Each row of A is roughly a mix of the hidden directions of one of 3 groups.
A:
[[-29 -41  21 -14 -14 -14  10  35  24 -29  -4]
 [-21  32  -7  34  31  29 -20 -33  13 -11   8]
 [-47  28 -14  -2  13  49 -16  15  -2   0   6]
 [-50 -10 -27 -22  -9 -12 -21  -3 -30  27  12]
 [ 27 -16 -31   8  57 -10  14   4  -6   3 -25]
 [ 59 -10  13  35  21  13  -9   3   9 -18  12]
 [ -9 -28  19 -12  19 -14  14 -10  48  -6 -42]
 [ 44  49  -1  -4   6   4  -8  -5 -19  30  22]
 [ 13 -11 -12  30  18  30 -29  39  29  15  16]
 [ 30   3 -42  24 -22  24 -12  27   4  13  30]
 [-21  12 -40  34  12  25   0 -14 -32 -30   8]
 [-22  12  13  -5 -36  15 -16  29   1  24  47]
 [-48  25  16  -3 -48  22  -8  -7  -4  11  -1]
 [-44  18   7  10  11 -13 -12 -54  11   4 -19]
 [  7  38  -8  -5  26 -28  18  32 -22  38  -2]
 [-25  19 -24  55  11   4  -7 -26 -27  -8  -1]
 [-42 -15 -29  34  17  29 -20   3   8 -22  16]
 [ 48 -10   0  -8 -24 -16  23  36 -17  26 -13]
 [ -6  13  27 -23  18  -4  34 -34  25  39  -7]
 [-27  19 -16  23  -3  23 -11 -48  26 -29   6]
 [-39  23  -8  16  18  29 -23 -38   1 -28   4]
 [-27   5  22 -34 -34   2 -12  20  -3  37  30]
 [ 12 -48   1   4  35   0  33   7  22  -6 -30]
 [ -3  17  30 -30 -37 -30  -7  19  34  18  -9]
 [-33  -3  26  15 -30 -16  -8 -49  -2  12  22]
 [ -4  31   7 -20 -11 -16  37 -45 -29   1 -14]
 [ 49 -28 -10  -9 -20 -41  -8 -12 -16  19  -1]
 [ 34 -18  23   6 -35 -40 -10   0  23  -4 -28]
 [-16  41  28 -32 -41  13  18   7  10  -2  10]
 [-35  31  12 -20 -12 -15  34 -34   0  29  -4]
 [-40  34 -13  20  13  21  15 -37  -1  22  15]
 [-17   3 -21  -9  33  28  27  22 -48   3   9]
 [  4 -32  19 -11 -40   9  13  44  25  18   6]
 [-11  41  15  19 -29  31 -15 -39   4  16   6]
 [ 11  25 -19  18  22  56   0 -15  23 -22   1]
 [-17  32   8  -5 -47  28  25  32  -2  -4  17]
 [ 42   1  -3  29 -45 -27   9  -6   4   6 -26]
 [-63  15 -14   2 -21   7   0  14 -34 -10   3]
 [  0  35 -16  40  23  23  14  -2 -30 -31  10]
 [-13  46   1  25 -13  38  -7   4 -35  -8  20]
 [ 23   7 -31 -31  -5  30 -37  -2 -25 -29  -2]
 [-47  21  37 -27 -19  17  17  15  12 -17  -2]
 [ 25 -14   0 -34  43 -47  -1 -13  -7   3  -3]
 [  9 -32 -21  55  16  26   6   3  13 -20  15]
 [-62 -13  -8   0  27   1 -15  -4 -22 -19  18]
 [ 37 -31  -2   7   3  26  33  25 -15 -36  -4]
 [ 60 -16 -10  15  12  26 -26  15  11   5  12]
 [ 25 -19  40 -16   8  -5  -5   6  40 -19 -37]
 [ 23 -17 -10   5   2 -47  -3   1   2 -48 -30]
 [ 11  15  22 -52   3  -9  41 -11 -24  10 -14]
 [ 37 -34 -35  15  38 -18  -4   8 -16  13   4]
 [ 28  11 -15  10  37  19 -39  -8 -35  10  22]
 [-13  21 -33  53  14  19   6  -6 -33   9   5]
 [-13 -13 -15  32  -4   8  41 -11 -17 -26 -43]
 [  8  14 -19  33  12  54 -32  10 -18  -5  -1]
 [ 26  23 -30  42 -22  11   0  17 -36  -2  16]
 [ 23 -35  32  -7 -10 -26   6  26  23   4 -38]
 [ 12  31  14 -29 -24 -16  21 -52   0 -11 -10]
 [ 13  16   8 -30 -50  -6  -2  29 -28  25  11]
 [  0 -34   7 -27  -4 -43  40  13  16  18  12]
 [ 12  -9  16  10 -16 -21 -49 -16  38 -30  -1]
 [-32 -28  17 -40   6 -28 -35 -16  14  -7  -8]
 [-39 -34   7  -7   9  21  -5   2  49 -25  -6]
 [ 34 -17 -14 -11  -7  -6  18  49 -40  14   0]
 [ -1  51  23   8  -9  37  38  -6   8   9  -2]
 [  9  33 -20  43   3   2  32 -27  -8   1 -32]
 [ 21  29  12 -27 -11 -13  42 -14 -22  36  -7]
 [ 29  16  28  -9 -12  14 -53 -10   3 -21  25]
 [-12   2 -13  -1  18  37  55  -5 -16 -13 -27]
 [ -8   2  11 -24  71   5   6  -1 -18  12   3]
 [ -4 -12 -27  24  46   3  23  11  12  14 -42]
 [-25  15  34   3 -23  21  -2 -40  29  29   6]
 [ -2  23 -11 -37  46 -16 -19  -2  23   0 -32]
 [ 32  20 -25  43  20  38   6  16 -14   4  -7]
 [ 12 -30  -5 -10 -12 -42 -42  -7   8 -35 -13]
 [-18  44 -10  41 -22  28  -2  20 -11  -7  21]
 [-40  16 -11 -35 -29 -36  14 -18  -6  10 -17]
 [-26 -12   5 -27  19 -20 -32 -26  42  20 -10]
 [ -4  15 -37  -3  17  -1 -10  16 -38  50   7]
 [-20 -24  17 -62  -9  32  -5   3 -11  -3  -3]
 [-33  14  -3  17  33   8  31 -18 -42  -3 -20]
 [ 18  58  17 -28   7   7  19  -7   3 -20 -26]
 [ 29 -21  -6  30  23  19 -53  -1 -10 -13  14]
 [  4 -67 -17  15  -3  -1  -1 -20   7  26  -9]
 [ 10   1  13 -31 -22   0 -15  48  45   4   2]
 [-27  -2  24  -7 -11  25 -14 -31  30 -46  -4]
 [  9  38  24  33  15  25  14 -14   6 -34 -25]
 [ 34 -26   5  -2   5   0 -37 -26  43   5 -22]
 [-25 -13 -31  21  13  48 -30   3  26  -7   2]
 [ 37  27  -3   7 -27 -28  21 -11 -23  11  38]
 [ -3  26 -24  38  24 -11 -25 -37 -15  -5  25]
 [  3   9 -43  34  10  24   2  22 -40   7  20]
 [-14   4 -30  28  23  49  -8 -11  -8 -34  -5]
 [-44   5  -5  -7 -24 -35  14 -34 -30   7  10]
 [ 30 -23  26 -48 -23 -22   5  20  17  -1 -10]
 [-55 -22  28  -4 -10  24  22   7  11  25   3]
 [ 49 -11  25 -21  30   7 -11  10  33 -18 -11]
 [-25  -7 -13   0  17 -20  -9  10 -65 -15  13]
 [ 10   2  32 -48 -26 -41  10 -13   3  17  -3]
 [-31 -20  10 -32 -13 -27  33  10   0  30  27]
 [ 18  -2 -32 -23  23 -27  -6 -32   4  32 -32]
 [ -4  27 -25  29 -10  10 -40 -38 -19  -6 -21]
 [ -4 -34  32 -18   8 -23 -20 -27  42  -6 -15]
 [ 34 -28  -2 -16  34   0  32  42  13   5   2]
 [-25  -2 -36  16  13  21  24  22 -42  19  17]
 [ 24  -8 -15  52  -6  39 -34  -6   6  -1  -2]
 [ 20  13   4  20 -24 -11  43  37 -31  20  -4]
 [  1  -4  -5 -54  30  -5  -2  -1   5   3 -49]
 [ 18 -40  -8  15  37  29  26  18   7 -29  -4]
 [ 26 -53   8  -5  15   2  12  25  40 -12   0]
 [  7   0  14 -15 -33 -22  24  40   3  41 -19]
 [-24   9  -8  38  -9   0 -27 -55   8 -14   4]
 [  8  31  13  10 -17  -9  37 -45   5  13 -31]
 [ -8  16 -19  45   2  -9 -15 -32 -44   3  17]
 [ 49 -36  -6  22  18 -20 -19 -22  11  15  13]
 [ 30 -21 -19  15  19  26  29  47  -9 -10  -3]]

Here is one row from each group, named. Which group is each of the other rows in?
[ 16 -18  24 -13  -1  -9 -17 -30  37 -49   2]  <2>
[-18  12  22  37 -33  31 -10  14  -5 -36  19]  <44>
[ 23  35  -4  -5  11   8  42 -13 -45  11 -16]  <40>

[-21 -39  14   9  -1 -16   4  10  33 -38 -33]  <44>
[ 41 -29  -6  15 -12  13  15  44  19   4 -26]  <40>
[ 23  -2 -28  23 -17  16 -18   2 -40   2  44]  <2>
[ 44  12  32   9  12  -5 -38   6  36   8  -7]  <40>
[ 57 -11  -4  11  -8   7   9  46   1  18 -15]  <40>
[-33 -33  -6 -19 -14  31 -41  21  18  12  -1]  <44>
[-26  20 -10 -17 -43 -29 -15 -33 -17  19  12]  <44>
[ 47  21 -17   2 -40 -18  12   1 -25  24   7]  <40>
[ 50 -25   3   5  33  20   6  30  25  -6  -7]  <44>
[ 25  25   9  37 -17  10  22   8 -14 -48  13]  <2>
[-12  -7  19 -42  19 -30 -20 -47   6   1  -5]  <2>
